The rows below come in pairs that one turn or mirror swaps. Which row does each named row swap with?
j_661: [ 35.3  17.7 -21.2  18.6  12.7  11.6   6.1  47.5 -15.9  -0.1 -29.6  36.0
 -36.3   8.9 -32.6 -13.0  19.2  24.0  -7.1  -0.4   4.0   5.8]
j_682: [  5.6  21.8 -27.0   4.6   6.7  -3.3  10.4  30.5   5.9 -20.6 -28.5   7.4
 -16.6 -35.3 -18.2 -17.9  -1.2  29.7  -2.0 -26.0  10.9  21.1]
j_643: [ 21.5   5.4 -13.7   7.8   9.0 -19.1  27.4  25.9  -8.3 -34.0 -17.7  -4.6
 -20.2 -35.2  -4.2 -20.4  -2.6  22.9  -9.9 -14.1   7.5  -4.3]
j_330: [ 26.3  22.4   1.8  12.6  16.6  10.9  12.0  41.6  13.2   4.1 -11.3   2.9
 -17.9   5.6 -21.1  -1.4  22.2  20.1  -3.8   7.5   2.0   2.4]
j_977: [ 36.3   2.3   4.4  -3.7  17.7  25.0  30.5  44.1   3.1  -9.4 -24.8  23.9
 -19.5   0.2 -18.6  -8.8   7.3  17.8  11.1 -35.6   3.0  17.3]
j_118: [ 16.5  14.6   6.3   9.3  27.9 -16.7  19.2  22.9   2.2 -14.7 -17.1  18.0
 -17.1 -40.5 -12.0  -6.1  -6.4  13.1 -11.0 -13.8  10.5   0.3]
j_355: [ 22.9 -19.1   4.1  12.8  30.8   4.2   5.2  34.2   1.0 -29.6 -26.0  18.8
 -21.8 -26.8   1.4   6.9   9.6  13.5   2.1  -5.0  -0.8   4.6]
j_629: [  5.7 -13.2   2.4   8.9  22.6  -2.6   0.2  35.1  -6.0 -21.5 -15.6  21.0
 -17.9 -22.3  -2.9  16.4   4.7  21.2   3.7 -14.9  -4.0  -7.3]
j_712: [ 14.6   3.9  -3.5  -6.4 -16.8  -4.2  16.0  41.1 -28.1 -18.2 -10.4  11.9
 -52.5  -3.2  -1.4 -11.9   2.2   4.6   2.4 -15.8   2.3  23.3]
j_628: [ 22.1  25.3   2.3  13.7  -9.7  -1.8   5.2  47.4 -25.8  -4.7  -9.3  34.2
 -32.1   5.3  -6.9   4.5   3.2   8.1 -11.2 -24.5  -5.5   3.3]
j_126: [ 28.0  17.9  21.6   0.2   1.3  38.6  -8.4  36.6   4.1 -19.5 -33.6  11.2
 -27.8  -4.3 -10.9 -25.3   8.2  -1.0   7.2 -15.6  -8.1  17.3]
j_327: [ 26.5   2.2 -19.1  17.5  -3.7  -0.9  25.3  24.3  -0.5 -43.0 -25.4  -2.8
 -19.5 -26.9 -12.2 -28.4 -11.5  27.1   7.5 -20.7   5.9  -2.9]
j_750: [ 13.2 -15.2   8.9  12.6  33.3   1.7   6.6  37.0  -7.0 -25.7 -21.5  23.1
 -20.7 -18.0   2.8   9.1  11.1  13.7   7.0  -9.1  -0.4   0.7]
j_239: [ 24.7  24.9  -3.2  16.7  26.0  13.0   3.1  38.5  21.2   6.7 -23.2   5.9
 -20.3  -3.2 -21.2  -0.4  18.1  23.1   3.3  -4.3   2.4   4.7]
j_537: [ 31.5  28.3  -0.1  17.9 -12.0   4.0  11.0  53.9 -19.4  -4.2 -15.0  30.0
 -33.7   6.7 -11.1  -1.0   4.5   3.9 -13.3 -22.0  -9.5   1.2]
j_373: [ 30.9  16.7   8.9  14.9  -7.8  37.9  -5.8  34.2   8.3 -24.6 -39.0   9.4
 -31.8   2.7 -17.7 -28.6  -3.0   5.2  14.4 -12.9  -8.4  12.8]
j_707: [ 34.9  13.7  -6.1  19.2 -11.8  29.7   3.5  30.0   8.1 -36.3 -41.0   9.4
 -24.0  -0.8 -19.8 -32.8 -11.9  16.5  16.1 -15.8  -3.5   0.7]
j_556: [ 39.3  22.7   0.2  26.0  -8.5   2.0  18.3  52.1 -21.8  -7.3 -14.8  27.8
 -37.2   5.7 -13.6  -7.3   4.8  -0.8 -13.6 -20.6 -10.6   1.5]
j_646: [ 26.4  -1.1 -10.4  21.9   8.4   7.8  -2.3  34.0 -28.5 -15.8 -24.0   9.8
 -49.9  -9.2 -27.4 -36.9  20.7  14.8  -2.1   7.4  -2.5 -21.8]
j_532: [ 15.6   5.5   3.0  -0.8 -14.1  10.3  12.8  37.5 -35.3 -22.0 -18.5  40.8
 -28.4  -9.9   2.1 -14.1   1.6  -3.2   6.0 -24.4   5.7  17.1]
j_564: [ 29.8   4.7 -18.7  14.7  -4.7   9.3  18.6  26.0   1.5 -41.3 -34.3  -6.2
 -21.4 -19.7 -10.1 -30.2 -18.5  24.2  11.7 -22.1   2.1   1.3]
j_662: [ 38.7   0.9 -12.4  31.1   1.8  10.3   7.3  44.9 -25.6 -18.1 -27.5  17.1
 -48.7  -8.6 -23.8 -35.1  23.2  11.3  -6.8  -0.1  -6.7 -13.8]
j_821: [ 16.7  10.0  -2.6   7.0 -15.4  14.9   9.0  29.1 -31.0 -16.5 -21.3  48.2
 -29.6 -15.6  -5.1 -19.9  -4.2  -6.4   3.3 -22.8   3.1  16.2]
j_383: [ 18.8  35.9 -19.0   8.1   4.5 -10.5  -8.6  16.7 -10.0 -10.1 -25.4   4.8
 -22.7 -30.2 -14.2 -16.0   5.6  22.7   7.4 -16.2   4.4  28.9]
j_730: [ 26.4   5.3 -12.2  14.4  10.6 -15.8  34.8  27.8 -12.5 -29.9 -18.4  -3.7
 -22.8 -36.2  -7.8 -23.2  -5.7  21.7  -8.1 -16.2   9.0  -5.6]
j_380: [ 12.1  15.5  10.8  17.6  26.6 -12.0  12.1  22.2   0.1 -15.1 -21.3  24.2
 -18.7 -37.8  -9.7  -2.2  -9.7  11.5 -11.9 -20.3   6.1   5.0]
j_524: [  4.9  12.8  -2.9   2.0   0.6  -9.2  -6.1  39.3 -18.3  -9.7  -5.4  29.2
 -28.6   1.1  -5.5  12.9   1.8  21.7  -1.2 -21.7  -5.0  -6.7]
j_548: [ 19.0  11.2  -5.2   7.0  15.1  -3.1  11.5  43.3   3.2  -7.4 -20.8  17.9
 -64.2   8.5 -24.3  -4.7  -6.5  23.0  -5.5  -8.2   5.2  24.6]
j_757: [ 30.0  18.2 -14.7  13.9  21.5   0.5   4.7  41.2   1.6  -2.7 -28.6  28.6
 -56.8  11.4 -27.6  -8.3  -3.2  24.2   5.7  -3.5   0.9  14.6]
j_229: [ 20.5   2.2  -6.5  -2.6 -21.4  11.3  14.7  38.6 -36.3 -19.6  -8.9  33.6
 -31.0  -6.9  -4.9 -16.3   3.9  -2.8   5.5 -18.2   4.5  17.1]
j_233: [ 34.4  11.7 -25.1  14.8   7.4  13.5  11.0  47.0 -15.6  -5.4 -27.9  31.4
 -22.7  -0.9 -28.5 -25.2  29.5  28.2 -13.9   4.2   6.7   3.4]
j_612: [ 21.6  17.7  12.1  13.4  18.8   4.5   1.9  23.0  -3.9 -13.7 -26.9  52.4
 -19.4 -29.9 -16.3  -9.8  -5.1  -1.7   2.3 -22.2   2.0  11.7]
j_559: [ 30.0  16.3  -2.6   9.9   4.4  12.0  10.3  44.0 -10.8  -2.8  -8.7   8.7
 -19.0  -1.0 -19.2 -11.5  36.9  12.6 -15.1  15.4  -1.1  -2.2]
j_387: [ 19.7  11.4   1.9  12.4  22.9 -20.3  22.5  23.1  -3.3 -20.2 -16.7   7.7
 -20.1 -40.4  -7.7  -8.6  -7.6  13.4 -15.3 -15.3   8.0  -1.2]
j_673: [ 33.2   0.7  -9.0  23.3   8.4   9.9   3.0  37.5 -30.5 -16.6 -24.6   7.9
 -49.6  -9.8 -31.1 -35.5  25.8  12.9   0.9   3.7  -3.6 -15.2]
j_4: [ 15.9  13.2  12.6  14.5  30.6 -11.1  12.9  25.1   2.4 -14.3 -18.4  30.4
 -18.6 -35.7  -9.2  -2.7  -8.2   9.5  -7.8 -18.6   8.4   7.1]
j_400: [ 26.8  12.2   8.3  15.8  -4.6  39.7 -10.4  33.9   1.7 -28.8 -40.5   9.0
 -28.8   2.0 -21.3 -29.0  -0.9  11.8  17.4  -9.6  -8.3  10.5]
j_475: [ 48.0  11.3  -6.0  30.7  -0.4   9.7  22.9  52.6 -17.9 -17.3 -24.2  25.0
 -41.2   0.0 -17.6 -25.6  16.5  -0.8  -9.9 -10.6 -12.4  -0.3]
j_277: [ 34.3  13.3  -5.6  21.3  -6.2  26.9   5.6  28.3   8.3 -41.7 -37.7   4.9
 -24.6  -2.4 -22.1 -31.9  -9.9  17.3  19.8 -20.0  -1.8   2.2]
j_441: [ 48.2  11.2  -7.0  34.5  -0.3   8.4  24.6  53.3 -22.1 -17.3 -26.1  16.7
 -41.1  -5.0 -16.0 -22.2  14.1   4.4 -11.4 -14.1 -12.1  -3.6]
j_45: [ 12.2   2.2 -10.3   7.3   9.7   6.4 -10.7  26.4 -24.3 -18.7 -20.7  -0.4
 -44.8 -12.5 -22.2 -40.6  14.1  23.2   2.6   7.7   6.0 -21.1]
j_20: [ 31.4   8.6  -9.0  18.4  -4.0  20.5   6.9  25.0   5.5 -44.5 -36.0   0.3
 -25.4 -12.0 -16.4 -30.4 -16.6  22.1  18.3 -23.5  -2.2  -0.5]
j_998: [ 33.8  13.4   5.7  20.7  -9.9  37.0  -3.9  31.7   7.6 -33.9 -38.9  10.3
 -29.1  -2.2 -21.0 -28.3  -2.5  10.9  17.1 -18.5  -3.5   3.5]
j_463: [  8.9   1.4  -8.0   5.4   8.1   5.6  -8.6  24.4 -18.7 -17.9 -18.1  -0.6
 -42.2 -16.2 -27.6 -37.7  16.4  24.7   4.8   9.3   5.8 -21.8]
j_775: [  5.2   2.4   1.9  -9.9  11.7   5.4  -6.5  16.1 -14.3 -14.7 -14.4  -7.1
 -34.5  -9.9 -18.4 -28.0   4.2  26.8   6.7  12.7  13.8 -11.5]
j_65: [ 22.6   1.7  -8.8  14.0   8.5  10.0  -8.9  29.8 -30.7 -17.7 -19.6   5.5
 -48.4 -10.6 -25.9 -40.0  17.4  18.7   5.7   5.7   0.1 -20.5]
j_918: [ 40.8  -5.9   8.7  20.5  31.5   1.5   8.9  24.4  -2.5 -20.3 -29.1  14.1
 -19.8 -20.5   1.3  -2.8   8.0   4.6   7.3   3.6  -0.6  21.5]
j_472: [ 30.6  29.3  -8.3  17.7   8.7  -3.8  -7.0  15.2 -12.5  -3.5 -20.4   4.4
 -14.6 -22.0  -9.3 -14.7   7.9  14.5   0.2  -5.3   5.9  37.1]
j_665: [ 16.6   9.1 -12.2 -14.4  17.2   1.9  -0.8  33.2 -16.3   9.8 -33.8   5.2
 -19.4 -27.0   3.1 -16.0   4.9  28.9 -14.3 -20.1  11.0   1.7]
j_590: [ 10.2 -13.6   0.7  15.3  26.9  -0.1   3.0  30.7  -5.3 -26.2 -17.4  20.5
 -24.4 -16.5  -4.5  18.1   9.9  23.3   5.9 -10.0  -4.6  -6.3]
j_153: [ 36.3  16.5   5.3   1.1  13.0  23.2  24.5  46.7  -2.4  -1.2 -27.0  24.4
 -28.1   1.1 -35.1  -7.0  15.2  15.1  12.0 -32.8   2.5  14.2]
j_919: [ 22.9  24.9   3.3  19.9  -7.9  -1.3   9.5  45.4 -26.6  -2.4  -9.0  33.8
 -32.3   8.1 -13.1   2.8   1.4   8.1 -11.6 -22.6  -6.1   0.8]
j_946: [ 16.5  15.0  -5.7  -6.7  -4.8  13.1  29.3  37.6  21.3 -26.5 -29.0  11.9
 -24.9 -22.7  -6.5 -24.1 -11.2  12.7 -18.6 -11.6  11.0  16.1]
j_791: [ 18.7   2.3  -5.0 -16.2  13.8   6.8   0.5  35.5 -27.8   4.9 -26.3   9.8
 -24.9 -25.7   2.9 -17.9  22.9  23.8 -16.2 -20.7   7.9   5.2]
j_513: [ 21.8   7.1   3.5   6.0 -11.9  15.9   7.9  34.5 -30.6 -14.1 -22.5  52.3
 -26.6 -12.9 -12.3 -13.7  -2.4  -6.2   3.7 -22.7   2.3  12.6]
j_19: [ 33.9  17.2   7.0  15.5  -9.9  33.1  -2.7  35.3   9.8 -31.8 -42.6  10.7
 -25.6  -2.9 -19.2 -27.1  -7.7   6.6  15.2 -11.0  -5.3  10.5]
j_952: [  6.5  -0.9  -4.7  -1.0   9.2   7.2  -9.0  22.1 -18.4 -16.6 -13.2  -2.0
 -37.2 -13.0 -18.2 -35.6   3.9  25.5   7.2   8.2  13.9 -21.1]
j_263: [  5.4   3.1  -0.5  -5.5   8.5   2.7  -8.3  25.3 -17.1 -14.5 -13.3  -4.4
 -36.8 -12.7 -21.8 -29.4   6.6  24.7   7.8  16.5   9.4 -15.8]
j_622: [ 28.2   7.3 -15.0  18.8  -8.9  12.4  16.7  24.8   4.6 -44.8 -33.0  -1.0
 -20.4 -16.6 -15.6 -29.8 -16.4  21.9  14.2 -23.6   0.7   0.6]
j_152: [  9.7  11.8 -27.8   3.2   2.3   5.8  21.2  42.2  12.1 -27.0 -29.2  11.4
 -17.4 -28.8 -20.7 -25.0   7.0  34.3  -8.9 -23.8   8.9  17.2]
j_79: [  2.5   0.8  -0.2  -7.5   9.6  11.3  -9.3  19.7 -16.8 -19.6 -18.9  -3.0
 -34.2 -10.1 -20.6 -33.1  -0.8  28.6  11.2   9.9  12.3  -9.3]
j_88: [  9.3   3.1  10.7 -23.1  15.4  10.3   0.4  23.4 -10.6 -13.4  -8.5  -2.4
 -27.5  -0.6  -8.8 -19.9  -0.9  24.3   4.9   5.8  13.0  -5.8]
j_811: [ 14.1  38.4  -8.0 -14.9 -10.8   8.2   7.6  28.6  -5.1   3.5 -28.9  18.8
 -37.5 -13.2 -16.5 -24.0  -0.5  17.1 -12.2 -14.6  24.3  14.8]
j_941: [ 15.0  33.6   0.2 -10.7 -10.7   9.7  13.9  30.9   6.7  -5.0 -32.2  13.3
 -33.4 -20.3 -10.8 -27.2  -2.6  10.5 -21.7  -8.5  18.9  18.5]

j_20 swaps with j_65
j_707 swaps with j_463
j_750 swaps with j_532
j_19 swaps with j_263
j_564 swaps with j_673
j_712 swaps with j_918
j_661 swaps with j_682
j_757 swaps with j_383
j_662 swaps with j_327
j_821 swaps with j_590
j_946 swaps with j_559
j_239 swaps with j_811
j_646 swaps with j_622
j_277 swaps with j_45
j_775 swaps with j_373
j_730 swaps with j_441
j_537 swaps with j_118

